Each path below is one point turned by a fixed rotation once a step. After each direction that follows a path, write how fast that rotation turns it, in degrees each step (0 if it stays still).
Each turn is a multiple of 5 degrees from 10 to 175, or 0.
Each row of a path follows its step; steps can be skipped.

step 0: [-10.2  19.4  -8.8 -33.6   4.5   3.1   6.3 -28.3  -2.8 -21.6   4.2   8.2
   1.3  11.2  -8.4   4.5  14.8  -6.9  -9.0  32.4   7.3 -11.1 -18.2 -28.9
 -39.6   9.2 -12.0 -18.5   6.7   9.1  -3.8  38.3 -16.7  -9.4  -0.5  10.0
   4.4  -5.2]
step 1: [  6.8 -21.0 -11.2 -16.8  10.3  -9.4  -2.2 -16.2 -32.9 -35.3  -9.3  -0.7
  -2.8  19.3   3.9   9.2  20.7  -6.0  -2.6  10.5  -5.7  16.1  14.3  -9.6
  -9.1 -32.3 -26.7  -1.5  -5.2  10.4 -16.1   5.2 -35.6  14.5 -19.0  22.4
 -10.7 -15.7]
step 2: [-19.2 -10.5  34.3   4.5  20.0  -2.5   8.4  -4.9  11.7 -19.8  -9.4   6.8
  -1.7   3.9  17.1   6.7  39.0  -8.6  24.7  11.1  -0.6   5.1  24.0  -5.7
  -3.4 -23.8  -5.7 -36.6  -0.8  15.6 -11.5 -21.7   5.7  18.7  -4.3  -4.8
   4.2 -30.5]
step 3: [-34.0 -36.3   0.1 -12.9   4.4 -27.3  -6.3  18.1 -13.4   8.3  -6.5  31.4
  -3.2 -18.3   6.5  -1.9   2.1 -23.4  35.6 -13.8  -8.5 -19.2   1.6  -7.3
 -12.8 -15.7   6.5 -27.8   1.7 -11.6  12.5  -1.8   3.5  -7.8  -9.6  -6.3
  18.6 -17.9]
step 4: [ 12.2 -33.3   6.6 -35.0   0.6  12.0 -19.6   8.9  25.2  -3.8  19.5  28.4
 -12.2 -17.3 -17.3   2.0  12.5  -3.2  -3.0  -7.6   1.5 -18.2 -37.5   8.8
 -15.0  -2.7 -16.9 -22.8 -15.0   1.8  24.6   2.9   4.0   6.8  -8.2  10.9
  20.8  -5.9]
step 5: [ 19.0 -10.7  12.0 -31.2  22.5  -5.5  11.1  11.0  -2.9 -11.7  18.9   3.8
  -4.9   3.2  -3.8   6.8   1.4  -5.3  22.9  50.3   2.2 -11.7 -13.5   3.8
 -10.0  -2.0 -17.9  17.6 -31.2   4.4  17.8   8.4 -18.4 -21.8  12.4  20.4
  18.2   9.3]
step 6: [ -0.3   5.3  -1.9 -18.1  12.9  30.0   0.4  17.7 -15.8 -34.1   5.8  14.3
  -1.7   6.3 -14.0  11.5  39.7 -14.4  34.2  11.5  -4.8  11.9   0.1  -0.1
  30.8  -4.5 -13.6  11.9 -13.8 -10.6 -34.6  12.3  -8.7  -3.5   3.4   7.7
   7.1  11.6]
step 7: [-31.8  14.1  10.5 -16.6  -8.2  24.4  -2.9   2.2  -4.1 -12.2   9.0  13.6
  11.9   5.8  23.3   6.9  19.2 -45.8   6.3   8.7   4.3  -3.4  15.1   0.3
 -31.5   1.1 -16.2 -17.0  -1.5 -22.6 -33.1   1.7   1.2  -7.9  26.0  -2.3
  -7.8 -10.3]
step 8: [ -5.8 -14.7   5.1  -4.2 -21.8   5.3  -6.6 -18.6 -25.0  -2.6  10.6  26.5
  -6.1 -11.8  13.4  28.0 -11.8  -4.8   1.3 -18.3   0.4   7.3  -7.2  -6.0
 -17.1 -13.2  -6.9 -16.1  -7.1 -30.5 -14.8  -0.7 -32.6  -1.7   5.1  20.0
  10.6 -48.8]
step 9: [-11.9 -21.4  48.7 -15.5  12.7  -2.3  -3.1  -6.3   6.0   7.1 -17.1  -3.3
  -6.6   1.0 -18.8  38.6  17.5  18.4  -4.0   0.1   7.8  17.4 -15.0   3.9
 -10.4  -3.1 -23.2 -14.5 -13.8 -16.2  23.3 -17.5  -8.4  -4.4   7.3  10.3
  -5.7 -28.8]
step 10: [ -7.6  -3.2  16.2  -5.7  10.6 -34.9 -10.1  30.4  10.4  -2.7 -21.7  21.8
  21.0   9.2   0.4  42.6  15.5  14.5  25.0  -3.0 -16.3 -17.8  -2.0   2.0
   2.4 -25.1  -4.9  12.9 -14.9  -7.1  12.1  -8.5 -11.0 -20.4  10.0   9.0
  16.7  13.2]
step 11: [-12.0  15.4  -5.3 -28.5  34.6  19.7  -5.7  32.0  28.2 -10.3 -13.2  15.8
  -3.0  -6.9 -10.9   7.9   9.2 -13.1  -1.9 -29.1 -26.5  -6.5 -17.6   7.5
  -6.0  -4.9  15.6 -10.8 -24.9   1.7 -18.6   0.8  -7.8  -0.2  20.0   8.6
  24.9  13.8]
[-2.3  6.9  2.7  0.3  5.6 -4.4 -3.1  7.1 -4.7 -0.7 -4.4  4.3 -2.2 -7.7
 -0.2 -5.2 13.0 10.7  6.2  4.7  3.4  3.9  4.4  1.5  6.4  3.4 -1.3  4.5
 13.6 -3.9  2.9  0.6  7.0 -9.6  3.3 -3.1 -1.2 -7.2]	100
[11.0  8.0  9.3  7.2 -2.9 -3.7 -6.1 -3.7  4.9 -5.3 11.3 -0.1 11.8  6.8
  4.8 -4.5  0.8 -1.6  4.3 -0.4 -3.5 -1.7  0.8 -9.1 -6.1 -4.2 -0.7 -0.9
 -0.6  2.1  6.4 -2.7  2.8 -6.5  7.2 -6.2  4.8 -3.4]	140
[-7.7  5.2 -1.7  5.3 -7.8 -1.9  8.5 -1.2  8.8  4.9  1.6  7.0 -1.0  2.5
 12.8  8.3  0.5  4.7  3.9 14.3  8.4 -6.8  3.2  4.2 -5.8  2.1  2.3  1.1
  3.9  4.7  3.3 -0.4 -2.5  2.1  1.0  5.1  5.6  3.7]	145
[ -9.8   4.1  -2.1   0.4  -1.5  -0.4   0.1  -6.6  -7.0  -3.1   6.1  -8.9
   2.6   4.4   7.6   1.7   0.6  11.4   0.7   1.0  -6.0  -1.4   2.7   0.8
   1.3  -4.6  -5.0 -13.1   2.2 -12.8   0.4  -2.6  -4.5   8.0  -2.4  -2.8
  -9.2  -5.7]	55
[  0.9  -0.2   3.4  -2.3  11.3  -1.3   2.8   0.7   1.7  -2.3  -0.6  -0.6
   7.4  -5.4  -4.1   8.4  -6.8  -0.8  -7.6   9.1   3.7  -9.6  10.3   1.0
  -5.5   9.7  -0.7  -3.6  -6.8  -0.2  -3.1   2.9   7.8  -1.8  -1.8 -11.7
  -6.0  -5.6]	155
[  0.6   6.9  -9.0   7.4  10.7   5.5  -1.0  -9.4  -6.5  -4.8   1.3   1.2
  -2.5  -2.8   3.4  -1.1  10.4   2.6   3.3  -0.1  -4.0  -5.4  -8.0   3.2
  -8.5   2.3   3.1   7.7 -11.2  -0.2   1.4   5.1   4.4  -0.8   2.2   2.8
  -6.4   8.9]	60
[ -5.2   2.2   0.0   3.0   0.6   8.8   9.0   5.9   1.4  -6.8   0.0   3.9
   2.5  -7.3  10.2  -9.4   0.4  -9.6   1.1 -10.1   2.0   2.8   9.8   4.6
  -2.7  -2.5  13.9  -2.9  -2.1  -7.4  -0.3  -4.9   1.4   0.5  -3.6  -3.7
   3.3  -1.6]	80
[  0.6  -6.9   0.1   7.5  -5.7   6.6  -5.8   1.3  -1.0   4.9   8.3   1.7
   4.7 -10.6  -2.9  -2.2   1.4  -8.3   5.1  11.3   4.0  -1.2  -0.6   2.2
   9.0   3.0  -7.7  -2.6  -8.4 -11.4  -1.4  -7.6   0.2  -2.9   5.1   7.1
  -2.0   1.8]	25

step 0: [ 21.2  -3.5  16.1 -51.8   0.0 -30.4 -18.1 -11.6  12.2 -15.4  29.9   9.3
  -3.4 -10.7 -11.2  -3.6   5.0  20.2 -18.3 -20.0   5.0 -17.3  -7.6  -8.3
  -9.6  -8.7  20.2 -11.1   3.3 -20.7 -21.3  15.5   1.1  16.3  -8.6   5.9
  12.3   4.9]
step 1: [ -4.6 -13.3  -9.3  -7.2  10.5  15.1   5.8 -13.1  19.4  18.2  28.2  -6.6
   7.4  24.5 -16.8  41.3  11.3 -11.1   3.8  -8.4  -9.8  15.9  17.0  12.8
   6.4 -15.2  46.0  19.7 -13.6  -1.4 -22.9   3.4  -4.6 -17.2  -3.4  -1.9
  -5.1 -19.3]
step 2: [  1.8  -4.3  -3.5   9.5  13.2  -8.9  19.1   2.8  19.5   3.9 -22.9 -34.0
  27.6  19.5   1.7  -3.1 -10.3  30.5  19.7 -15.7 -18.4 -13.2  -5.5   9.3
  24.3  10.8  10.3   4.5 -11.9 -10.4  -6.9 -26.2 -14.2  -3.3  27.8  15.2
  -3.1  34.1]
step 3: [  7.0  24.7  -3.6  -1.2  11.7 -27.0  22.7  18.7   3.8  23.8   7.6  -0.9
  17.5 -26.3 -16.5 -26.7   7.5 -30.4  22.4 -16.6  28.0   2.5  15.0  31.2
 -15.4  14.6  -3.7   3.9  -2.0  -3.3   3.9   1.1  10.6  12.0  -8.9  12.9
   8.3  25.6]
step 4: [-28.3   9.1 -10.8  -1.0   8.4   8.1 -21.5  34.1   4.5 -12.2 -31.5  21.3
  -5.0  -4.2   5.9  -0.6  33.7 -33.0   6.4  14.1  -2.8 -11.3   7.5   3.9
 -19.6   0.4  18.4 -10.3 -12.1  -3.6  -1.7  13.8 -28.8 -31.4   5.9  -5.7
  14.4   7.2]
step 5: [-18.4  14.3  18.4 -37.3  -7.0  -2.9  13.1  19.4  -3.5 -26.2  -2.0 -19.1
 -16.2  -0.4  12.2   2.6  16.3   0.0 -19.3   0.5 -14.1  38.5 -10.6 -17.5
  22.6   0.1 -18.2  -9.8  -9.3 -15.8  -1.6  -9.4  -9.8  15.6  10.8   6.4
  37.1   3.0]
step 6: [ -9.3   3.8  -4.2 -23.6  18.7 -37.9  -9.3 -38.3 -13.1 -11.3  32.8   8.4
   3.7  18.2 -14.5   7.9  11.8  -9.1  -4.6  -2.2 -10.2  14.7  27.4 -31.5
 -12.9  26.6  -3.7  -3.5   3.1  -3.9 -14.5 -11.5   0.1   3.2 -18.9  -6.2
 -16.2  10.2]
step 7: [  8.3   5.1 -20.1  11.8   2.7  -8.5 -14.0   5.5  19.9  19.0  25.6  10.1
 -17.7   0.2   8.0  23.3 -20.3  -5.6   0.0  19.5 -49.8  -1.6 -10.6   7.9
  17.3   0.0  17.1  10.3 -18.4   9.9 -31.1  11.5 -17.8   4.2   2.8   6.6
 -19.9  23.1]
step 8: [-13.5 -12.7  15.0   6.7  15.8   1.1  24.0  10.3  -3.2 -16.5   7.1 -11.3
 -13.3 -31.1 -15.0   2.3  -4.9  30.1  17.8 -12.8  12.6  -7.6  -4.1  12.7
  16.0  -8.4   3.2  37.3 -29.0  12.7   5.2 -25.0 -18.9   3.2 -19.5  17.4
  -9.3  26.0]
step 9: [ -7.5  16.7   6.0  11.8   2.2 -32.2   2.1  13.7   6.0  12.6  -2.8  -3.2
  -0.2 -25.3 -27.3   3.7   4.2   8.9 -19.1 -31.3  26.4  -4.6  12.6  -1.3
 -34.6  -6.5  18.2  -5.6  -9.5  -6.4  11.9  19.5  -6.8  -4.7  31.5 -30.6
 -12.9  19.4]
step 10: [-15.0   0.2  -6.8  16.8  35.1  15.4   3.6  10.6  -0.8   8.5 -24.0 -15.6
  -4.7   7.1 -15.2  38.2  13.5 -30.6 -20.6   4.9  -3.5  12.0 -31.1  21.2
 -11.1  25.5   0.2  -8.2 -18.7  -2.4   2.5  12.1  -1.4   3.8   6.0  -9.3
  28.7 -14.3]
step 11: [ -8.0 -34.2  20.3 -14.8   0.8 -29.9  14.7  11.2 -15.0 -22.0 -17.4  12.6
  -0.1  20.6  -5.0   2.8   4.8  -0.8  -5.3  -2.8   6.2 -18.4   1.6 -11.4
  11.5  29.7 -29.0 -10.3   4.5   0.0 -26.3  -5.2 -13.6  19.5  24.7  28.1
  21.2   1.6]
[  4.8  10.1  13.8  -7.8   2.9  -1.3   0.5 -10.8 -11.6   7.8  -2.0   2.9
  -2.5  -0.7   2.3   0.3   5.9   7.9   6.2  -2.3   7.9  -3.6  -1.1  -0.8
   3.1   1.6  -5.7   6.4  -3.7   4.1  -3.3   4.2   2.1   1.1   2.0   7.8
   6.7   3.6]	130
[  8.1   3.9  -3.5  -6.7 -11.5  -5.2   7.9   3.3   0.2  11.0  -1.3  -2.9
  -9.0  -3.4  -2.7  -1.4   1.4  -0.4  -7.9   4.9  -4.9   0.3  -0.3   3.6
   9.8  -3.3   4.4  -5.7   4.9  -3.4   5.1   9.0  -2.8   9.6   8.4   1.8
  -2.7   1.9]	160
[ 3.5 -6.4 -1.8  5.7  2.3  5.4 -8.8  1.4 -8.3  4.4  9.3 -0.2  0.8 -5.1
  2.9 -5.5  7.2  8.8 -2.1 -8.9 -6.6  7.7  4.9  6.0 -2.8  6.8  2.3 -8.4
  3.7  7.1  4.6 -1.9 -9.0  0.3  4.1  7.0  4.6 -3.3]	0
[ -0.9  -2.6   7.2   4.0  -4.9   2.7  -9.7   4.6  -2.6  -1.9  -5.3  -0.8
  -5.2   0.6  -2.3   8.1   0.2  -0.1  -2.8   0.4  -4.0   1.5  10.7   0.4
  -0.7   7.1  -4.4   5.2  11.8 -15.9   0.0   5.4   3.8   2.0  -7.3   0.5
   9.4   5.9]	60
[ -2.1   2.9  -5.4   4.9   4.9  -1.8   1.7  -6.9  -7.8   2.9   2.9  -3.1
  10.0   8.1   0.9   2.7   2.4   1.2 -11.9   4.6  -2.0   0.3   2.9  -3.7
   3.5   5.5   2.3   5.8  -5.2 -12.0  -4.1  -6.0   3.4   7.0  10.2   0.0
   1.8 -11.7]	80
[ -4.0   3.1  -2.8   1.5  -3.1   4.6  -8.3  12.6  -1.1   5.1  -4.9   1.2
   5.3   0.1 -12.0  -6.4   3.9   1.3  -2.7   3.6  14.2   4.2  -6.7   4.0
   3.6   9.8  -4.9   2.0  -6.3  -1.0   6.7   0.6   3.5  -5.3   6.1  -1.6
  -3.2   4.7]	60
[  9.4   6.5 -10.0  -4.1   6.3   4.2  -9.4  -6.3  -3.1   1.8   4.6  -0.3
   2.1  -5.3  -2.2   3.7  -4.2 -10.5  -2.4   4.7   2.6  -5.5  -6.8   8.4
  -9.9   3.3   0.5  -2.9   0.0  -5.0  -6.6  11.4  -5.6  -1.5  -5.4   1.6
  -1.2  -1.5]	115

step 0: [ -2.4  26.4 -11.8 -10.2  13.3   1.9 -10.3  -9.4  -8.1  13.1  -5.2 -40.8
 -13.0 -24.4 -12.2  17.3   9.6   4.1 -16.1  32.2 -37.4 -24.3  -1.3   9.3
   5.0   5.7  19.5 -16.2  -0.7 -32.2 -21.0 -19.2 -15.1 -25.5   4.2 -10.1
  -5.7  15.5]
step 1: [-35.5   1.7  25.9   2.1 -21.8   0.0 -22.4   1.7  16.7  17.5  -3.4  -5.6
 -29.3 -21.0 -18.5 -19.5   4.9   8.3  -4.4  21.3 -24.9  21.2  -7.1 -17.4
 -27.0   3.7 -12.9  -6.4  -3.9   1.8  10.2 -13.3  -6.0 -23.1  47.3  -1.1
   7.2  -6.5]
step 2: [ -7.9 -35.5 -15.1  -8.8 -14.4  -1.7   6.4 -17.4  12.1 -11.3   2.7  11.1
 -30.9   3.8   3.8 -13.5   7.8   1.1  -4.7  11.6   7.7 -12.7   5.2 -14.8
   2.1  29.0  12.6 -32.6 -23.3  27.2   2.3 -42.7 -11.0  -0.9   9.8 -40.4
  16.1   4.3]
step 3: [ 19.0  -3.7   7.5  -2.2  40.7  11.0  12.4 -26.3 -18.3  19.5  -4.4  -9.0
 -21.4 -14.5  27.4   9.2   4.6  -1.9 -16.5  18.1 -18.5 -16.2 -12.3  -4.6
  21.9 -18.2  19.2 -13.1 -21.5 -11.6  -5.1 -30.7 -24.3 -26.3  10.8  -2.1
  10.0 -23.8]
step 4: [-12.9   7.3   8.2  13.6   2.8  21.1  14.6 -11.3  23.5  -1.6  24.5  -6.7
  -8.2 -43.5  -6.5 -21.4   5.0  43.1 -13.2  26.5 -35.6  18.6   6.0  -8.2
  -6.9  -5.4  -4.2  14.9  16.4 -13.4  -7.7 -25.1   2.1  -4.6  13.5   1.3
  22.4 -12.3]
step 5: [  4.0  -5.4  -0.7 -11.0  -5.0  11.6 -24.3  -6.2  29.0  20.7  21.8  24.7
  -1.1   1.5   2.1 -13.9  36.7   1.9  29.3   5.8  -7.9   4.1  -9.6 -21.4
  -1.7   6.9  15.1 -23.3  11.2  34.7  -3.8 -42.2   3.0  20.7  19.0 -16.2
  17.9  -4.5]
step 6: [ 11.6 -43.9 -10.8  -1.3  25.8  29.6  17.2   2.9 -12.1  -8.4   1.5   8.3
 -12.2  -3.3  -0.3   0.3  11.4 -25.3  16.0   5.4  -3.8 -31.2  -1.7 -18.3
  11.4 -28.8   2.6 -23.8  12.4 -20.8   5.9 -42.9 -23.5  -7.5   6.4  12.3
  13.3   0.0]
step 7: [  9.0  -6.8  25.3   1.9  19.3  13.4   8.0   1.1  12.5 -21.0  22.7  -3.7
  -5.5  -9.0   0.5  -8.2   6.1 -18.0 -31.2  15.2 -47.6  28.8  26.3   0.9
   7.1  -9.6  -1.3  -0.3   0.7 -21.4 -22.0 -16.4  -4.2  22.5   5.8  23.0
  14.0 -31.4]
step 8: [-24.7 -29.4  16.6 -19.3   5.4   3.3  -3.5 -15.7  15.7   4.4  26.2   9.8
  18.6   1.7 -31.3  -4.1  25.8   8.5  23.4  -8.9 -37.8  -3.0  -6.9   3.6
  12.8  -5.7  14.9  14.9   8.5  21.3  -8.8   0.1  22.1  20.6   8.5 -19.7
  36.3 -12.2]
step 9: [  0.3  -8.0 -13.7 -17.2  12.3  26.5  -1.0  24.4 -19.7  15.2  11.2  -5.0
   5.1  18.1 -12.5  16.6   6.2 -10.4  15.9   2.1 -12.2 -43.0  15.3  19.5
   4.8  -8.5   4.4 -26.1  19.5   3.1 -31.9 -31.5  -6.1  12.7  30.5   2.8
  15.9  24.7]
step 10: [  4.1 -10.5  10.6  16.1   3.3   5.7  -2.8   7.3 -21.8 -18.7   8.0  -9.8
   0.1  -5.9 -15.9  -8.1  -4.4 -29.4  -4.0  -1.4 -34.0 -10.6  25.1  -7.2
 -33.9 -12.9 -12.4 -12.5 -13.7  -5.9  -0.5   8.4 -14.1   1.5  43.2  37.7
  22.3 -32.2]
step 11: [ -8.9 -21.3  -7.7 -12.2 -18.5   6.6   7.7 -30.4   8.0 -19.1  33.2 -23.9
  12.9  12.0 -14.2  -7.2  15.0 -29.0 -12.7  -4.1 -22.9   9.9  22.7  21.9
  -9.2  28.5  12.7  14.0 -11.6  13.5   2.9   0.7   8.4   2.8   1.1 -21.6
  44.1  -5.6]
[ -7.3 -11.6   3.9   3.0   2.4  -2.1   3.1  -5.0  -4.0  -0.2  -4.9   3.0
   1.5  -6.0  -7.1  -2.0  -0.5   3.6   9.2  -4.7   0.0  -5.8 -10.0  -7.1
  -2.6 -10.9  -3.0   6.8  -1.4   0.2  11.2   8.1   1.3  -8.3   3.2   2.8
   3.9  -5.9]	160
[-7.0 -4.3  9.0 -1.6  3.8 -1.5 11.4 -0.8 -2.9 -1.1 -5.3  5.1 -3.3  8.3
  8.7  0.5 -5.7  6.9 -6.3 -3.7 -5.1  3.6 -2.6  8.8 10.0 -2.2 -0.5  2.3
 -6.5 -0.5 -7.4 -0.4  3.2  1.0 -9.0 -7.2  5.6 -7.5]	80
[ 11.2  -3.9   0.6   2.6   3.4  -8.9   4.6  10.5   2.1   2.2  -6.1  -4.1
   0.2   0.3  -0.3   8.4   3.3   2.3  -2.5   1.5  -0.2  -4.0   9.6  -5.7
  -5.0  -4.2   2.1  -5.0   8.8   2.8  -7.2   3.0  -2.6 -14.1  -6.4  -1.4
   4.5  -7.4]	110
[ 1.8 -2.2  0.1  5.6 -3.6  4.3 -7.8  3.7  1.2 -3.1  0.2  2.4 -2.8 -4.5
  0.9  0.7 -2.8  8.7 -0.4 -4.4 -7.8  5.4  3.3  8.1  9.5 11.5 -1.9 -7.1
  3.2 -7.2  6.6  4.5  2.5 -8.7  3.3 14.3  1.4 -7.2]	115
[ -5.2   4.9  -4.9   3.5   5.5  -8.8  -3.9   9.7  -8.6   1.7   9.4   5.8
   1.4   3.4   3.9   6.5 -12.0   0.6  -0.1   4.8   5.0   3.8   0.4  -3.5
   0.9   1.5  -1.3   4.5   4.4   3.1  13.1   4.9   2.7   1.4 -11.1  -1.3
  -6.0  -0.5]	0
[  4.6  -9.5   9.3  -3.5   9.6   3.2  -2.3  -6.6   0.8   3.0   1.1  -3.5
   5.0  -6.1   1.8   2.8   0.1   4.1 -12.2   0.9   2.2  -5.0   7.9  -7.2
   9.6   8.8   0.2  11.5   0.9   5.7   1.0   6.1  -1.0   3.0   2.5   1.2
  -4.6   5.8]	85
